Some points:
tensor([-0.889, -1.408,  0.061,  2.133, -1.415, -0.675, -0.636, -1.326,
        -1.035,  1.542,  0.347, -0.208, -0.047,  0.595,  1.880,  1.186,
        -0.228,  0.165, -0.486, -1.040, -0.249,  1.280,  0.847,  2.013])
tensor([-0.974, -1.196, -0.664, -0.587,  0.713, -1.566, -0.087,  0.855,
        -0.157, -0.698, -0.665,  1.486,  1.608, -1.223,  0.884,  1.082,
         0.328,  1.714,  1.559,  0.146, -0.127, -0.591,  1.101, -1.518])
tensor([-2.838, -0.859, -0.104, -1.362, -0.203, -0.029,  0.436, -0.733,
         1.443,  0.028,  0.524,  0.622, -0.360,  2.298,  0.160,  0.482,
        -0.086, -1.121, -2.034,  0.333, -0.747,  0.542,  1.060,  0.405])
tensor([-0.202,  1.206,  0.245, -0.653, -0.808,  0.072, -0.185,  0.124,
        -0.371, -0.593, -0.271,  0.798, -0.894,  0.588,  0.085, -1.419,
        -1.314,  0.339,  1.665,  1.371, -1.119, -1.262, -3.134,  0.194])
tensor([-0.128,  0.591,  0.191, -1.180,  0.685,  0.243, -1.874,  1.363,
        -1.415, -1.888, -0.230,  0.183, -0.637, -0.433,  0.726,  0.509,
         0.053,  1.253,  0.655,  0.677,  1.943, -0.280,  1.388,  1.301])
tensor([ 0.594,  0.898, -0.935, -0.064,  0.822,  0.227, -0.733, -0.367,
         0.136, -1.457,  0.015,  0.121,  0.703,  0.730, -0.459, -0.933,
        -0.646,  1.545, -1.160, -0.540,  0.194, -1.063, -0.048, -1.499])
tensor([ 0.279, -2.154,  1.092,  0.361, -0.609,  0.318, -0.850, -0.682,
         0.527,  0.132, -0.323,  0.512, -1.358,  1.652,  0.041, -0.347,
        -0.368,  0.022,  0.166, -2.699,  0.222,  1.626, -0.204, -0.735])
tensor([-0.954,  0.590,  1.876, -0.584, -0.143, -0.974,  0.108, -2.020,
         1.235, -0.680,  0.207, -0.069, -0.764, -1.810,  0.726, -0.306,
        -0.697, -1.031, -0.234, -0.279, -0.202,  1.120,  0.595, -0.574])
tensor([-0.744,  1.305,  1.658,  0.159,  0.090,  0.882, -0.860,  1.374,
        -0.545,  0.878,  0.349, -0.437,  0.406, -0.794,  0.294,  0.552,
         1.129, -0.284,  1.428,  0.307, -0.809, -0.077,  0.138,  0.537])
tensor([ 0.596,  0.604, -0.401,  0.143, -0.184,  0.142,  0.301, -1.945,
        -0.183, -0.767, -0.657, -0.352,  0.531,  0.384, -0.067,  2.529,
         1.117, -0.192,  0.156,  1.606,  0.504,  0.206, -2.137, -1.099])
tensor([-0.858,  0.674, -0.922,  1.571,  0.799, -2.153,  1.059, -0.319,
        -1.373,  0.213,  1.455, -0.721,  0.142, -0.059,  2.014,  0.163,
         1.411, -1.129,  0.644, -1.378,  0.339,  0.495, -0.327, -1.826])
tensor([-0.374, -0.043,  0.673,  0.676, -0.470, -1.147,  0.346,  1.658,
        -0.132,  0.719,  1.158,  0.659, -0.738, -2.022, -0.660,  0.339,
         0.467,  0.189,  0.089,  0.169,  0.076, -0.368, -0.865, -1.283])
tensor([-0.166,  1.430,  1.494,  0.704,  0.903, -0.991,  0.305, -0.511,
         1.351,  2.521,  0.363, -0.307,  1.659,  0.005, -0.363, -0.038,
        -1.800,  0.912,  0.884,  0.555,  0.701, -0.755,  0.088, -0.190])
tensor([ 0.687,  0.130,  0.909,  1.729, -1.295,  0.889,  1.713, -0.624,
         0.658,  0.122, -1.986, -1.608, -1.263,  0.058, -0.550, -0.101,
         2.489,  2.224, -1.493, -0.444,  0.643,  0.361,  0.004,  0.123])
tensor([ 2.000,  0.023, -2.103, -0.966, -0.220, -0.712, -0.272,  0.869,
        -1.011,  0.700, -0.012,  0.240,  0.295,  0.539, -0.731,  0.394,
        -1.615,  1.552,  0.998, -0.467, -0.825,  0.159,  2.267,  0.227])
tensor([ 0.463,  1.365, -1.187,  0.387,  0.901, -0.439, -1.620,  1.220,
        -0.555,  0.052,  0.046, -0.925, -1.546,  0.391, -2.012, -0.940,
        -0.566, -0.761, -1.245, -0.643, -0.148,  0.319,  0.401,  0.112])
tensor([ 0.576, -0.468, -0.807,  0.014,  1.264,  0.355, -0.304, -1.144,
         1.865,  0.658,  0.319,  0.168, -1.100,  0.483, -0.448, -0.464,
         1.109, -0.517,  1.984,  0.385,  1.275, -0.933,  0.341,  2.245])
tensor([ 1.874,  0.089,  0.690, -2.079, -0.730, -0.711,  0.196,  0.982,
        -0.251,  0.038,  1.210, -0.762,  0.714, -1.048, -1.007,  0.798,
         0.433, -1.559, -0.821,  1.139, -0.213, -0.826, -0.431, -0.012])
tensor([-0.584, -0.641,  0.505,  1.378,  0.978,  0.093,  0.909,  1.933,
         0.899, -2.448, -0.992,  0.011,  0.560, -0.495, -0.902,  0.542,
        -1.418, -0.883,  0.406,  1.709,  0.104,  1.332, -0.498,  0.484])
tensor([-0.443,  0.639, -0.815,  0.585, -1.167,  1.691,  1.068,  0.482,
        -0.002, -0.907, -1.692, -0.475,  1.477, -0.336,  0.404, -0.632,
        -1.310, -1.554, -0.464, -1.258,  1.216, -1.041, -0.317,  0.563])
tensor([ 1.034, -0.145, -1.478,  0.658, -1.178,  1.194, -0.464, -0.375,
        -0.396, -0.566,  1.329, -1.046,  1.111, -0.372,  0.664, -2.312,
        -0.286,  0.205, -0.096,  0.923, -0.347,  0.632,  1.171, -0.859])
tensor([ 1.353, -0.555, -0.982, -1.578,  1.204,  0.488,  0.075,  0.400,
         1.625,  1.304, -0.441,  0.550,  0.149,  0.164,  1.953, -0.873,
         1.274, -0.134, -0.991, -0.619, -0.385, -0.926, -0.654,  1.402])
tensor([-0.716, -1.224,  1.141, -1.154,  0.463,  1.542,  0.716, -0.791,
        -1.245, -0.137,  1.293, -0.736,  0.286, -0.208, -1.538,  0.181,
         0.301,  0.428, -0.479, -1.643, -0.929, -0.248, -0.795,  0.756])
tensor([ 0.416, -0.852, -0.135, -0.289, -0.402,  1.261,  0.651, -0.422,
        -1.067,  1.233, -1.346,  2.297, -0.930,  0.916, -1.096, -0.393,
         0.223, -1.383, -1.133,  1.689, -1.115,  0.296,  0.011, -0.768])
These points spread out most along one direction. Take the direction at right angles to it along which they spread out most. Go by this last direction. For each point below, how far along it does it lie, from 0 to 99? 50 is the average, and the first point above lies past it. One standard deviation of the points above along it is 16.
tensor([ 2.000,  0.023, -2.103, -0.966, -0.220, -0.712, -0.272,  0.869,
        -1.011,  0.700, -0.012,  0.240,  0.295,  0.539, -0.731,  0.394,
        -1.615,  1.552,  0.998, -0.467, -0.825,  0.159,  2.267,  0.227]) --> 45
tensor([-2.838, -0.859, -0.104, -1.362, -0.203, -0.029,  0.436, -0.733,
         1.443,  0.028,  0.524,  0.622, -0.360,  2.298,  0.160,  0.482,
        -0.086, -1.121, -2.034,  0.333, -0.747,  0.542,  1.060,  0.405]) --> 40
tensor([-0.974, -1.196, -0.664, -0.587,  0.713, -1.566, -0.087,  0.855,
        -0.157, -0.698, -0.665,  1.486,  1.608, -1.223,  0.884,  1.082,
         0.328,  1.714,  1.559,  0.146, -0.127, -0.591,  1.101, -1.518]) --> 79
tensor([-0.954,  0.590,  1.876, -0.584, -0.143, -0.974,  0.108, -2.020,
         1.235, -0.680,  0.207, -0.069, -0.764, -1.810,  0.726, -0.306,
        -0.697, -1.031, -0.234, -0.279, -0.202,  1.120,  0.595, -0.574]) --> 65
tensor([ 1.353, -0.555, -0.982, -1.578,  1.204,  0.488,  0.075,  0.400,
         1.625,  1.304, -0.441,  0.550,  0.149,  0.164,  1.953, -0.873,
         1.274, -0.134, -0.991, -0.619, -0.385, -0.926, -0.654,  1.402]) --> 33
tensor([-0.744,  1.305,  1.658,  0.159,  0.090,  0.882, -0.860,  1.374,
        -0.545,  0.878,  0.349, -0.437,  0.406, -0.794,  0.294,  0.552,
         1.129, -0.284,  1.428,  0.307, -0.809, -0.077,  0.138,  0.537]) --> 61
tensor([-0.128,  0.591,  0.191, -1.180,  0.685,  0.243, -1.874,  1.363,
        -1.415, -1.888, -0.230,  0.183, -0.637, -0.433,  0.726,  0.509,
         0.053,  1.253,  0.655,  0.677,  1.943, -0.280,  1.388,  1.301]) --> 51
tensor([ 0.687,  0.130,  0.909,  1.729, -1.295,  0.889,  1.713, -0.624,
         0.658,  0.122, -1.986, -1.608, -1.263,  0.058, -0.550, -0.101,
         2.489,  2.224, -1.493, -0.444,  0.643,  0.361,  0.004,  0.123]) --> 44
tensor([-0.202,  1.206,  0.245, -0.653, -0.808,  0.072, -0.185,  0.124,
        -0.371, -0.593, -0.271,  0.798, -0.894,  0.588,  0.085, -1.419,
        -1.314,  0.339,  1.665,  1.371, -1.119, -1.262, -3.134,  0.194]) --> 34
